50 stands for zero in the data rows.
Here are some numbered points:
50 & 56 & 35 & 64 & 42 & 76 & 54 & 67 & 54 & 52 & 29 & 40 & 42 & 35 & 34 & 63 & 40 & 37 & 35 & 82 & 78 & 47 & 57 & 54 \\ 0
42 & 50 & 36 & 38 & 61 & 41 & 41 & 43 & 48 & 50 & 45 & 62 & 75 & 46 & 77 & 39 & 38 & 51 & 63 & 72 & 41 & 51 & 32 & 6 \\ 1
35 & 35 & 29 & 50 & 58 & 52 & 30 & 51 & 55 & 64 & 44 & 51 & 79 & 42 & 69 & 38 & 45 & 51 & 74 & 78 & 43 & 43 & 43 & 11 \\ 2
51 & 40 & 52 & 34 & 65 & 61 & 41 & 36 & 23 & 41 & 60 & 63 & 39 & 34 & 22 & 56 & 80 & 51 & 22 & 55 & 34 & 73 & 30 & 49 \\ 3
46 & 35 & 48 & 39 & 59 & 55 & 25 & 30 & 51 & 76 & 63 & 50 & 78 & 42 & 49 & 52 & 65 & 58 & 73 & 51 & 55 & 32 & 54 & 54 \\ 4
31 & 27 & 35 & 64 & 42 & 72 & 42 & 75 & 50 & 59 & 53 & 44 & 44 & 46 & 47 & 57 & 39 & 35 & 65 & 82 & 55 & 59 & 55 & 18 \\ 5
34 & 47 & 57 & 43 & 73 & 40 & 43 & 66 & 43 & 85 & 56 & 61 & 34 & 60 & 34 & 70 & 68 & 65 & 54 & 25 & 14 & 47 & 19 & 16 \\ 6
46 & 63 & 68 & 82 & 43 & 48 & 67 & 23 & 50 & 32 & 48 & 41 & 55 & 46 & 20 & 85 & 60 & 73 & 38 & 52 & 52 & 45 & 46 & 68 \\ 7
55 & 45 & 68 & 73 & 38 & 69 & 72 & 39 & 34 & 27 & 54 & 23 & 43 & 37 & 58 & 46 & 37 & 42 & 61 & 70 & 79 & 38 & 53 & 57 \\ 8
61 & 49 & 64 & 64 & 31 & 40 & 67 & 79 & 75 & 54 & 58 & 43 & 32 & 77 & 61 & 38 & 35 & 37 & 60 & 25 & 56 & 25 & 79 & 79 \\ 9
64 & 55 & 45 & 65 & 57 & 64 & 44 & 81 & 62 & 61 & 26 & 40 & 62 & 44 & 22 & 53 & 47 & 50 & 32 & 53 & 59 & 56 & 68 & 78 \\ 10
54 & 45 & 38 & 33 & 65 & 43 & 35 & 8 & 37 & 44 & 46 & 54 & 77 & 27 & 55 & 53 & 60 & 62 & 49 & 65 & 54 & 54 & 30 & 34 \\ 11
42 & 54 & 52 & 49 & 54 & 60 & 61 & 91 & 57 & 88 & 58 & 56 & 11 & 65 & 46 & 73 & 46 & 47 & 60 & 28 & 48 & 49 & 47 & 33 \\ 12
30 & 58 & 73 & 55 & 35 & 48 & 63 & 61 & 57 & 61 & 47 & 56 & 37 & 73 & 54 & 54 & 51 & 56 & 68 & 28 & 41 & 39 & 52 & 44 \\ 13
51 & 58 & 77 & 53 & 45 & 48 & 65 & 36 & 46 & 40 & 57 & 49 & 40 & 58 & 65 & 40 & 56 & 53 & 60 & 36 & 54 & 37 & 44 & 57 \\ 14
65 & 75 & 49 & 46 & 30 & 42 & 53 & 8 & 60 & 35 & 49 & 56 & 68 & 47 & 59 & 46 & 43 & 68 & 35 & 50 & 67 & 50 & 57 & 81 \\ 15
46 & 32 & 47 & 30 & 69 & 59 & 35 & 39 & 23 & 36 & 63 & 66 & 42 & 30 & 23 & 45 & 81 & 45 & 19 & 51 & 25 & 83 & 38 & 48 \\ 16
56 & 51 & 46 & 40 & 61 & 42 & 43 & 11 & 38 & 42 & 45 & 50 & 75 & 34 & 57 & 59 & 57 & 64 & 50 & 68 & 53 & 52 & 22 & 35 \\ 17
50 & 53 & 69 & 56 & 33 & 27 & 72 & 58 & 66 & 52 & 67 & 45 & 30 & 75 & 57 & 42 & 46 & 43 & 53 & 2 & 42 & 31 & 79 & 78 \\ 18
53 & 50 & 64 & 61 & 33 & 34 & 61 & 67 & 69 & 49 & 59 & 47 & 42 & 70 & 61 & 37 & 43 & 38 & 58 & 13 & 54 & 35 & 81 & 84 \\ 19
43 & 48 & 43 & 50 & 59 & 58 & 50 & 71 & 56 & 59 & 54 & 54 & 44 & 58 & 32 & 43 & 65 & 46 & 45 & 25 & 39 & 59 & 79 & 73 \\ 20
46 & 48 & 44 & 60 & 24 & 38 & 52 & 33 & 49 & 42 & 70 & 43 & 39 & 48 & 45 & 77 & 51 & 55 & 52 & 47 & 56 & 46 & 59 & 60 \\ 21
58 & 56 & 67 & 62 & 30 & 38 & 68 & 66 & 68 & 50 & 55 & 43 & 42 & 70 & 64 & 37 & 37 & 41 & 57 & 19 & 58 & 32 & 83 & 85 \\ 22
74 & 68 & 51 & 69 & 36 & 47 & 55 & 46 & 65 & 50 & 29 & 41 & 68 & 48 & 40 & 48 & 31 & 59 & 34 & 40 & 60 & 52 & 63 & 81 \\ 23
81 & 72 & 55 & 41 & 59 & 63 & 56 & 66 & 47 & 60 & 44 & 49 & 30 & 47 & 65 & 41 & 36 & 48 & 41 & 53 & 66 & 45 & 31 & 51 \\ 24
41 & 55 & 41 & 68 & 33 & 51 & 58 & 53 & 47 & 43 & 51 & 44 & 32 & 50 & 35 & 74 & 47 & 49 & 44 & 62 & 62 & 58 & 49 & 57 \\ 25
45 & 46 & 47 & 51 & 59 & 50 & 51 & 82 & 58 & 50 & 58 & 53 & 38 & 61 & 31 & 41 & 70 & 40 & 38 & 20 & 36 & 65 & 83 & 78 \\ 26
37 & 44 & 32 & 43 & 58 & 49 & 33 & 42 & 52 & 58 & 43 & 57 & 79 & 36 & 72 & 42 & 40 & 51 & 70 & 78 & 49 & 43 & 39 & 6 \\ 27
Which point above is nearest to each new point? Its number follows each.
36 & 29 & 47 & 57 & 48 & 72 & 46 & 68 & 45 & 49 & 46 & 44 & 49 & 42 & 50 & 57 & 40 & 40 & 72 & 86 & 56 & 56 & 40 & 15 \\ 5
55 & 72 & 34 & 41 & 38 & 40 & 41 & 21 & 63 & 58 & 52 & 70 & 61 & 53 & 30 & 56 & 74 & 73 & 29 & 23 & 41 & 62 & 64 & 84 \\ 15
38 & 41 & 64 & 64 & 24 & 12 & 64 & 58 & 59 & 50 & 59 & 51 & 38 & 81 & 63 & 58 & 38 & 48 & 67 & 31 & 31 & 42 & 42 & 35 \\ 13
31 & 30 & 41 & 68 & 46 & 70 & 44 & 71 & 51 & 54 & 42 & 42 & 49 & 45 & 44 & 60 & 36 & 38 & 66 & 87 & 56 & 59 & 46 & 16 \\ 5
28 & 60 & 66 & 39 & 75 & 79 & 48 & 10 & 30 & 44 & 45 & 55 & 49 & 41 & 44 & 63 & 68 & 73 & 65 & 66 & 50 & 49 & 18 & 22 \\ 17
36 & 56 & 46 & 58 & 57 & 67 & 59 & 99 & 57 & 65 & 28 & 52 & 17 & 64 & 25 & 64 & 43 & 42 & 30 & 49 & 40 & 62 & 48 & 37 \\ 12
80 & 51 & 36 & 58 & 46 & 62 & 37 & 64 & 60 & 64 & 32 & 35 & 70 & 33 & 38 & 53 & 41 & 48 & 34 & 66 & 79 & 51 & 61 & 81 \\ 10
56 & 27 & 34 & 45 & 61 & 56 & 38 & 81 & 42 & 44 & 38 & 36 & 57 & 41 & 48 & 33 & 46 & 26 & 42 & 76 & 47 & 68 & 48 & 39 \\ 5
31 & 26 & 42 & 65 & 52 & 68 & 46 & 84 & 45 & 60 & 45 & 39 & 49 & 53 & 37 & 61 & 42 & 36 & 65 & 75 & 44 & 68 & 44 & 18 \\ 5
53 & 58 & 45 & 47 & 52 & 68 & 57 & 46 & 46 & 28 & 46 & 48 & 40 & 37 & 28 & 49 & 51 & 45 & 19 & 64 & 56 & 70 & 53 & 67 \\ 25
52 & 83 & 51 & 43 & 43 & 42 & 59 & 29 & 57 & 44 & 31 & 66 & 44 & 61 & 47 & 58 & 47 & 64 & 33 & 30 & 51 & 46 & 45 & 66 \\ 15
80 & 74 & 52 & 49 & 38 & 47 & 55 & 0 & 32 & 15 & 53 & 41 & 50 & 36 & 46 & 63 & 45 & 62 & 25 & 71 & 76 & 51 & 31 & 80 \\ 15
42 & 49 & 54 & 52 & 37 & 42 & 62 & 39 & 37 & 13 & 53 & 53 & 28 & 51 & 31 & 57 & 57 & 46 & 26 & 47 & 33 & 72 & 49 & 64 \\ 25
60 & 35 & 49 & 72 & 67 & 64 & 40 & 99 & 44 & 57 & 44 & 45 & 38 & 44 & 14 & 54 & 61 & 36 & 26 & 46 & 44 & 69 & 55 & 75 \\ 10
61 & 67 & 43 & 69 & 28 & 46 & 60 & 59 & 67 & 44 & 32 & 41 & 51 & 61 & 46 & 51 & 26 & 48 & 41 & 52 & 59 & 46 & 65 & 67 \\ 23
56 & 79 & 69 & 51 & 58 & 85 & 70 & 68 & 54 & 70 & 31 & 51 & 14 & 51 & 65 & 56 & 29 & 55 & 56 & 60 & 81 & 32 & 29 & 32 \\ 24
7 & 17 & 43 & 40 & 52 & 39 & 44 & 60 & 56 & 59 & 94 & 60 & 43 & 69 & 45 & 54 & 71 & 39 & 77 & 29 & 16 & 57 & 80 & 35 \\ 20
70 & 42 & 53 & 48 & 40 & 16 & 56 & 61 & 47 & 47 & 64 & 44 & 43 & 59 & 30 & 66 & 59 & 46 & 27 & 22 & 33 & 72 & 59 & 86 \\ 26
